One turn moves every row onto another: examples first, then more rows asked
sefad: [  2   5  -6   5  -7  16  -4   1  -5  -5 -11  14  -6]
gog: [ 3  4 -6  4 -3 21 -5 -3 -8 -1 -9 11 -5]
vuzuf: [  3  10   6  -1 -12   3   6  -4 -19 -16   8  12   3]
Badev: [ 12   7  -4   4   6  19  -3  -6 -17  -5  -3   8 -13]
folez: [  9  -5  -1   8   6  14   0  -1  -6 -14   3  -4   2]
Puz: [ 2  4 -7  6 -4 20 -6 -3 -6 -6 -9 13 -5]
bubu: [  5   9   8  -4 -10   6   6  -4 -22  -8   9   8   4]
zutu: [ -1   1  13  12   7  10   5 -17  -6  -7   5   5  -6]
nugul: [ 12  10   6  17  -2  -4   5  -2 -18  -5   6  10   0]
dotup: [  5   5  -4   3  -6  18  -4   1  -7   0 -11  12  -5]
lera: [  3   7   6  -2  -6  11   4  -9 -24 -10  11   6   5]
dasuv: [-6  5 10  2 -8  9 14 -7 -9  0 -5 12  3]
Kosas: [ 12  -1   4   6  -2   3   4   9  -2 -12  -3   2   0]
sezut: [ 1  5 16 11  0 -1 10 -8 -2 -6  1 11 -8]
kat: [ 13   8   5  16   2   3   4  -6 -21  -1   9   5   1]
loz: [ -3   3  12  14   3   4   6 -14  -2 -14   4  10  -7]
fimi: [  1   8   3   0  -7   8   3  -9 -21 -18  11  10   4]
Femu: [ 11  10  -4   6  -2   8  -1   1 -11 -12  -7  16 -15]
bagu: [  9   9   1  20  -1  -2   2  -6 -17 -14   8  11   0]
Morez: [13 -3  4  5  3 10  3  5 -6 -5  0 -4  2]
sipem: [  8   8  -7   8   3  15  -4  -6 -13 -15  -4  13 -14]
faz: [ -9   4   6   5  -9   8  12  -8  -6 -10  -4  16   3]
lapif: [ 14  10  -1   3   1  11   0   1 -15  -1  -7  11 -15]
kofo: [  3   3  17   9   4   5   9 -11  -6   1   3   5  -7]
Veze: [  9   7   1  19   4   5   1 -10 -20  -9  11   6   1]
tapul: [  8  -3  -1  10   1   7   1   3  -2 -21   0   3   1]
Mep: [ -7   2   8   3  -3  17  12 -12 -11  -1  -2   8   5]
kapu: [-11   2   4   6  -4  15  10 -14  -9 -11  -1  12   5]

gog turns into Puz
loz turns into sezut
faz turns into dasuv
And these:
Veze turns into bagu
lera turns into fimi
Femu turns into lapif
tapul turns into Kosas

One turn moves every row onto another: examples first, then more rows asked
moz: [-3 -8 -4 -5 -5  3 10 -2 -2 -3 -4  8 -1 -4 -5 -9 10 -5 12  0  7]
ruzo: [ -1 -12  -4  11  -5  -5  10   3  -3   9  -4  -3   7   4  -2  -3  -7   3
   6  -4   3]
bula: [ 4 -4  3 -4  6 -6  3 13  5  0 -8  8 -9 -5  3 10 -9  6 -2  6  0]
Zupot: [ -2  -7  -3   2  -2  -9  -7   7  -1 -11  -5 -12   5   8   4  -3  10   1
   8   5  -2]
Pob: [ 9 -8 -5  2  4  2  6 11 -8 -7 -4  6 -2  4  1 11 -5  9  2  9 -6]
bubiv: [ -3   7 -10   2  -1  -2  -4   2   6   4  13   7  -7  -5   6   2  -2  12
  -7  -1   7]
Dipot: [ -3   3  -6 -13  -7   0  -3  11  -3  -6   0   1   7  13  -1  -3   4 -13
  -4   4   5]
murel: [  7  -2  -5  -8  -1   9  -1  -3   7   2   2 -11   2  -3  -1  14   5   5
   0   4  -5]
Gipa: [  0  -5  -1  -2   4  -4 -14   9  -2   1   9  -7   8   2   7   0   6   3
  -4  -7   9]
bame: [ -3 -10  -7 -11   0  -9 -10   3   5  -4   3  -6   0 -12  -4   2 -14  -3
  -6   0   3]
tev: [  0  -1   3 -10  -1   4  -1   1   0  -5  -6  13   2  -3  -2  -4   9  -5
   9 -12   6]
fibe: [ -8   1   0  -8   6  -5   7  12  -1  -7   5  -3   2   6   1 -13  -1  -9
  -7  -1   7]
rogo: [ -8   1   3  -9  -4   5  -2   1 -12 -12  -6  10   3   4  -9  -6   6   2
   3  -3   6]
Zepi: [  2   3  -8  -6   8  -1  -4   4  10   0   0  -9   7   9 -13   7  -7   6
  -5   1   7]
Nor: [ -5   4  -1  -8 -11   4 -10   7   1   2  -3   3   2  -2  -1  -5  -6   7
  -8  -5 -15]
Gez: [ -3   3   0   3  14  -3  -2   4   9  -2   0  -8   5   2 -11  -1 -11   8
  -2  11   3]
gorem: [ -4 -12  -4  -9  -4  -5  -1   9   3   0  -4   0  -5  -7  -5   5 -13   7
  -3  11  12]
bov: [  2   0 -13   5  -1  -2  -9   4  10  -1  -2   5   1   7  10   8   5  -3
   9   1  -1]
Nisim: [ -3   3   5   4  -3   1  11  -6   0  -9   7   7  -3 -11   6  -3  -5   2
   7  -2   6]
Vifa: [ 10  -6  -8  -1   8  -2  -3   5  -6 -12   3   0   4  -1   1   8  -6  -1
  -1  -3 -15]
dok: [-15   1  -6  -1  -1   1   6  -3 -12  -2   3   9  -3   0  -8  -9   2  -7
  -2   6   3]
vode: [ -7  -1  -6  -3   2   0   6  -4  -1   5   3  12  -4  -7  -1  -8   4 -14
   3  -2   3]
pas: [  2   5  -1  -1 -15   6   1  -6  -1  -8   3  11   2  -5   4   7   1  -1
  10   3   4]
bisud: [  2 -14 -15  -5  -2  -1  -6   1  -7 -12   7  -8   7  -3  -6   3  -9   0
  -2   2  -3]
lubak: [  3  -2   2   1   5   8   1  -3   5   0   2 -10   0  -9   1   7   1   7
   3  14  -9]
fodek: [  5   2  -6 -11   0  -1  -1  -1   9  -5  -3 -15   2   4 -11   9   2   6
  -4   1  -4]
gizum: [-13  -3 -11  -4 -11   5   1   7  -2   6  -5  -1   0  11  -1  -1  -8   5
  -8   0  -7]
gize: [ 0 -2  0  6 12  8 -2  2  7  5  6 -4  5 -5 -1  5 -8  7  2 13  2]
vaf: [ 7 -5  6  7 -5 -6 -1  3  1  5 -2  1  9 -9 -2 -6 -5  5  7 -9 -5]
viv: [-10  -3  -5   4   0  -8   6   4   4   9  -7  -4  -2   6   2  -3  -9  -4
  -5  -8  -8]
zif: [-11   8   1  -6   4   2  -5   0 -11  -4   2  13   1   1  -5  -5   1  -7
  -6  -6   2]
kegu: [-7 -3  0  1  5  3 13  4 -2 -4 11  3  1 -1  5 -9 -6  0 -1 -2 16]
fud: [  4  -5   0  -1 -17   7  -6   5  -5   2   0   4  11  -4  -5  -5  -4  14
   3  -1  -4]
tifu: [  1   9   0 -10 -15  -2  -5   2   0 -12  -4   5   3   2   0   2   6 -11
   4   5  -4]
Ribi: [-6  0  0 -1 -2 -9 -2  5 -6 -7  9 -9 -3 -5 -1 -9  3 16 -7  3  7]
Kem: [ -5   5 -12   6  -7  -6   3  -1   7  -8  -1   3 -10   0   2  -1   1  11
   5  11  -4]

fibe turns into Dipot
Gipa turns into Zupot
Gez turns into Zepi
And these:
Vifa turns into Pob
viv turns into gizum
vode turns into dok

One turn moves every row onto another: examples first, then more rows asked
padi: [  8  -4  -7 -12   3  16   3   6   3  14  -4   5   5  -8  11  -2]
reda: [  7 -17  -2  -9   7  11   2  -1   6  11  -7   7  -5 -11   8   0]
gep: [  8  -3 -11  -6   5   0   1  -2  -3 -14   5   8   3  -2 -13  11]
lalug: [ 11  -4  -8  -6   7   4   6   1  -3 -14   6   8   2  -4 -14  10]
Kel: [  6 -11  -2  -9   8  14   3   3   6  15  -6   5  -3 -10   8   0]
vizi: [  5 -15  -6   0   1  16 -10   2  -2   2  14   6  -1 -23  -3  -3]
taz: [  4 -16  -4 -10   5   7  -4  -4   5  10  -9   7  -4  -9  10   1]
Suba: [ 12 -13  -5 -13   4  15   8   4   3  10  -4   9   2 -12  10  -2]
Zefab: [  5  -4 -10 -13   0  11  -6   1   2  13  -6   5   6  -5  13   0]
libap: [  8   5  -7  -6   6   6   1   6  -4 -11   9   0   5  -6 -14   8]
lud: [  7  -1  -9  -7   4   0  -4   0  -4 -16   6   3   3  -6 -13   9]
ret: [ 10 -18  -7 -13   1  10   3  -2   3   5  -7  11   1 -12  12   0]
kon: [  2  -8  -8   1   0  16 -14   2  -2   5  14   3   2 -20  -2  -3]
Zelod: [  6   3 -12  -6   4   1  -2   0  -4 -11   5   5   5   1 -12  10]
fep: [ 10   2  -8  -6   8   7   7   5  -3 -10   7   6   4  -3 -15   9]
luvun: [  6   5  -9  -7   4   2  -4   3  -4 -12   7   0   5  -4 -13   8]
gotag: [  8   6 -10  -5   6   5   2   4  -3  -8   7   4   6   0 -13  10]
rafe: [ 10  -3  -7  -7   5   2   2   1  -4 -17   6   4   2  -8 -14   9]
fidi: [  6 -13 -11 -13  -1   7  -6  -4   2   7  -8   8   4  -8  14   0]
fise: [  4 -10  -6   0   1  18 -10   4  -2   5  15   4   1 -21  -3  -3]
mito: [  2 -12  -9   0  -1  13 -17  -1  -3   3  13   4   1 -20  -2  -2]
Koli: [ 3 -7 -4 -9  6 12 -3  2  5 17 -6  3 -1 -7  9  0]
Setot: [ 10   0  -6  -7   6   5   5   5  -3 -14   8   2   3  -9 -15   8]
zas: [  4 -15  -8   0   0  13 -13  -1  -2   1  13   6  -1 -22  -2  -2]
dutuk: [  2 -10  -6  -9   4   8  -7  -3   5  14  -8   4  -2  -7  10   1]

Kel turns into dutuk
zas turns into fise
And these:
fep turns into Zelod
ret turns into padi
rafe turns into libap

One turn moves every row onto another: examples first, then more rows asked
veve: [  7  13   4  -8  -2   1 -11  -5  -3   6   9   1]
Seka: [ -2 -11 -14 -12 -10   2  -3   7 -13   2  -1   3]
tose: [ -5 -15  -8 -14  -6   4  -5  -7 -12  -4   1   0]
mef: [ -4  -4  -9 -11  -9   0  -2   2 -10 -10  12   3]
sov: [ -6 -11  -4  -2   0   2   6   0  -9  -2   8   4]
Zabo: [ 5 14  2  3 -2  3 -5 -1 -7  1 -5 -9]
tabuf: [ -1  13 -10  -2   4  -4  -7 -11 -10   8  -1  -8]
fop: [  7   9  -5  -9   2   9  -9  -1 -13  15  -5  -5]
Rivu: [ -2   6   8  -6  -4   7 -15  -9 -15   6   0 -10]
dul: [  8  14   1 -10  -2   2 -12  -2  -4   6   8   0]
vad: [ -7 -13  -8 -13  -7   6  -5 -11 -13  -4   2   1]
vot: [ -6 -13  -6  -4  -4   3   4   1  -5  -2   8   2]
Gorav: [  8  17   0  -6  -1   1 -11  -5  -7   6   7   1]
lapa: [ -2   5   8  -5  -3   5 -15  -8 -15   5  -3 -10]
Disaz: [ 4 17  1  2  0  3 -6 -3 -7  2 -5 -6]
lunub: [ -1  -7 -15 -11  -9   1  -5   7 -16   1  -3   7]
lif: [ -4 -12  -3  -3  -2   0   6   0  -8   1   7   4]
fizav: [ -1  -8 -17  -9  -9   1  -5   5 -15   2  -5   4]
Kozav: [ -4  -1  -7 -11 -10  -3  -4   2 -10 -11  10   5]
rir: [ -2  -2  -8 -12 -10  -1  -4   2  -9 -11  10   5]
Tufo: [  1  -1 -12  -5 -13   8   5  -2 -12 -10   0  -5]
pab: [  1  -7 -14 -10  -9  -9   5  -5 -10   0   3  -4]
renon: [  1   8   9  -6  -1   5 -13  -9 -16   7  -2  -6]
leduz: [ -1  10  -8  -2   6  -5  -6 -10 -11  11  -1 -10]
pon: [ -2   8   2   4   4   6 -10  -3  -8  13   6   1]
duda: [ -2   5   7  -7  -4   3 -15  -8 -18   7  -3  -9]
Suk: [ -5 -13  -1  -4  -1   2   4   2  -9  -1   6   3]
Fas: [  0  -9 -16  -9 -11  -7   3  -4 -10  -2   2  -5]
Soli: [  5  11  -3  -7   2   6  -8  -2 -15  15  -5  -5]
gigif: [  4  15   1   4  -2   4  -5  -3  -7   1  -5 -10]
pubu: [  7  15  -1  -8  -3  -1 -13  -2  -3   6   7   0]
pugi: [  1  -1 -12  -5 -11  10   6  -2  -8 -10   4  -4]
luv: [  0  -7 -15 -10  -8  -9   5  -4 -11   0   3  -3]
Pufam: [ -6 -14  -6 -12  -8   6  -4 -10 -13  -4   2  -1]
Delo: [ -1   8   4   4   1   7 -11  -5  -9  12   4   1]
tenir: [ -3   7   1   6   3   7 -12  -3  -9  12   6   1]
sode: [ -2  10 -10   0   4  -5  -8 -10 -10  10   1  -9]
Tas: [  1  12  -5   0   3  -5  -8 -11 -13  10  -3  -7]
bulo: [  7  10  -3 -10   1   8 -11   0 -13  14  -6  -4]
pezot: [  0  -2 -12  -6 -11  10   5  -5  -9 -11   0  -3]
gufi: [  1  -9 -14 -12  -9   2  -5   5 -14   3  -3   7]
kigoz: [ -2  -4 -14  -7 -11   7   3   0  -8 -11   1  -5]

Pufam turns into bulo
vot turns into renon
And these:
pubu turns into sov
dul turns into lif
tose turns into Soli
Zabo turns into Kozav
tabuf turns into pugi

